Each row has a name. Each question is about the rows just above it. Places in a row count from 1.

G: [ 0.45  3.23  3.12 -6.66  2.37 -6.57 -3.61  1.88 -3.60 -0.22  2.46  3.12
 -4.28 -3.09  3.04 -1.69 -4.19  3.06 -0.93 -1.51 -8.17]
R: [-7.83  1.74  0.55 -6.61 -0.44  0.88 -3.20 -1.18 -3.34 -2.81  4.76  4.54
 -4.70 -4.22  0.57 -2.01  0.44  3.46 -1.15 -3.47 -6.44]
Y: [ 3.38  1.40  7.17  7.12  2.52 -9.15 -4.48 -0.91 -0.34 -2.68 -2.72  4.00
 -1.72  1.57  0.79  2.38 -0.86  3.02 -2.03 -0.11  3.51]
L: [ 3.01  1.50  3.37 -4.72  3.21 -7.75 -0.16  2.12 -3.48  0.71  2.44  3.76
 -1.05 -3.86  6.26 -2.48 -4.14  3.22 -1.68 -0.03 -7.42]
One entry of R was changed: [-7.83  1.74  0.55 -6.61 -0.44  0.88 -3.20 -1.18 -3.34 -2.81  4.76  4.54
 -4.70 -4.22  0.57 -2.01  0.45  3.46 -1.15 -3.47 -6.44]. Where, and from what? : 17, [0.44]
Changed Y: [ 3.38  1.40  7.17  7.12  2.52 -9.15 -4.48 -0.91 -0.34 -2.68 -2.72  4.00
 -1.72  1.57  0.79  2.38 -0.86  3.03 -2.03 -0.11  3.51]. Place and old value: : 18, [3.02]
Where does [ 0.45  3.23  3.12 -6.66  2.37 -6.57 -3.61  1.88 -3.60 -0.22  2.46  3.12
 -4.28 -3.09  3.04 -1.69 -4.19  3.06 -0.93 -1.52 -8.17] differ from G, and what was there? : 20, [-1.51]
Changed R: [-7.83  1.74  0.55 -6.61 -0.44  0.88 -3.20 -1.19 -3.34 -2.81  4.76  4.54
 -4.70 -4.22  0.57 -2.01  0.44  3.46 -1.15 -3.47 -6.44]. Place and old value: : 8, [-1.18]
Changed L: [ 3.01  1.50  3.37 -4.72  3.21 -7.75 -0.16  2.12 -3.48  0.71  2.44  3.76
 -1.05 -3.85  6.26 -2.48 -4.14  3.22 -1.68 -0.03 -7.42]. Place and old value: : 14, [-3.86]
One entry of L was changed: [ 3.01  1.50  3.37 -4.72  3.21 -7.75 -0.16  2.11 -3.48  0.71  2.44  3.76
 -1.05 -3.86  6.26 -2.48 -4.14  3.22 -1.68 -0.03 -7.42]. Where, and from what? : 8, [2.12]

J: [ 4.79 -4.82 -2.18 -2.32  0.99  1.11  0.88]
N: [ 3.41 -3.54 -1.26 -2.85 -2.99 -2.79 -3.34]
W: [ 4.95 -0.73  1.78 -2.15 -3.13 -2.95  0.49]
A: [ 4.83 -0.95  1.76 -2.28 -3.58 -3.39 -0.21]
Q: [ 2.07 -7.14 -5.85 -3.19  0.21  0.36 -4.18]
P: [-1.07 -4.11 -9.26 -2.53  3.14  3.11  1.02]
H: [-1.98  7.63 -0.72 -1.78 -5.85 -5.80  2.59]
E: [ 4.83 -0.95  1.76 -2.28 -3.58 -3.39 -0.38]
One entry of H was changed: [-1.98  7.63 -0.71 -1.78 -5.85 -5.80  2.59]. Where, and from what? : 3, [-0.72]
Changed P: [-1.07 -4.11 -9.25 -2.53  3.14  3.11  1.02]. Place and old value: : 3, [-9.26]
One entry of H was changed: [-1.98  7.63 -0.73 -1.78 -5.85 -5.80  2.59]. Where, and from what? : 3, [-0.72]
One entry of E was changed: [ 4.83 -0.95  1.76 -2.28 -3.58 -3.38 -0.38]. Where, and from what? : 6, [-3.39]
Changed A: [ 4.83 -0.95  1.76 -2.28 -3.58 -3.39 -0.22]. Place and old value: : 7, [-0.21]
One entry of P was changed: [-1.07 -4.12 -9.26 -2.53  3.14  3.11  1.02]. Where, and from what? : 2, [-4.11]

S: [ 5.86 -1.93  0.62 -1.92  3.10 -2.78 -1.26  3.08 -1.88 -0.47]
B: [ 2.00 -0.07 -3.63  2.63  0.83 -4.03 -2.73  0.93 -2.08 -7.66]
T: [ 5.03  0.65 -2.17  0.11  5.52 -2.99 -2.05  2.96 -0.86 -1.52]
K: [ 3.66 -3.45  1.34 -1.51 -1.12 -3.27 -1.36  6.05 -3.73 -4.37]
V: [ 4.90 -3.39  0.47 -1.31 -1.41 -3.31 -1.58  5.12 -2.75 -3.68]
D: [ 4.59 -0.42  0.57  1.12  5.60 -2.55 -1.33  6.04 -2.36 -0.41]
Z: [ 5.86 -1.93  0.62 -1.92  3.10 -2.78 -1.26  5.74 -1.88 -0.47]
C: [ 4.84 -2.03  0.45  0.35  2.05 -2.96 -1.38  5.52 -2.47 -2.19]
U: [ 4.47 -2.60  1.70  1.56  1.85 -2.82 -1.04  6.96 -3.21 -1.59]
F: [ 1.83  0.27 -3.24 -2.29  1.71 -3.86 -2.69  1.48 -2.22 -7.06]
M: [ 8.08 -0.61 -2.06 -0.11  4.35 -2.92 -1.84  2.65  0.86  0.94]
One entry of M was changed: [ 8.08 -0.61 -2.06 -0.11  4.35 -2.92 -1.84  2.65  0.86  0.93]. Where, and from what? : 10, [0.94]
Changed V: [ 4.90 -3.39  0.47 -1.31 -1.40 -3.31 -1.58  5.12 -2.75 -3.68]. Place and old value: : 5, [-1.41]
Where does [ 4.84 -2.03  0.45  0.35  2.05 -2.96 -1.39  5.52 -2.47 -2.19] differ from C, and what was there? : 7, [-1.38]
One entry of B was changed: [ 2.00 -0.07 -3.63  2.63  0.84 -4.03 -2.73  0.93 -2.08 -7.66]. Where, and from what? : 5, [0.83]

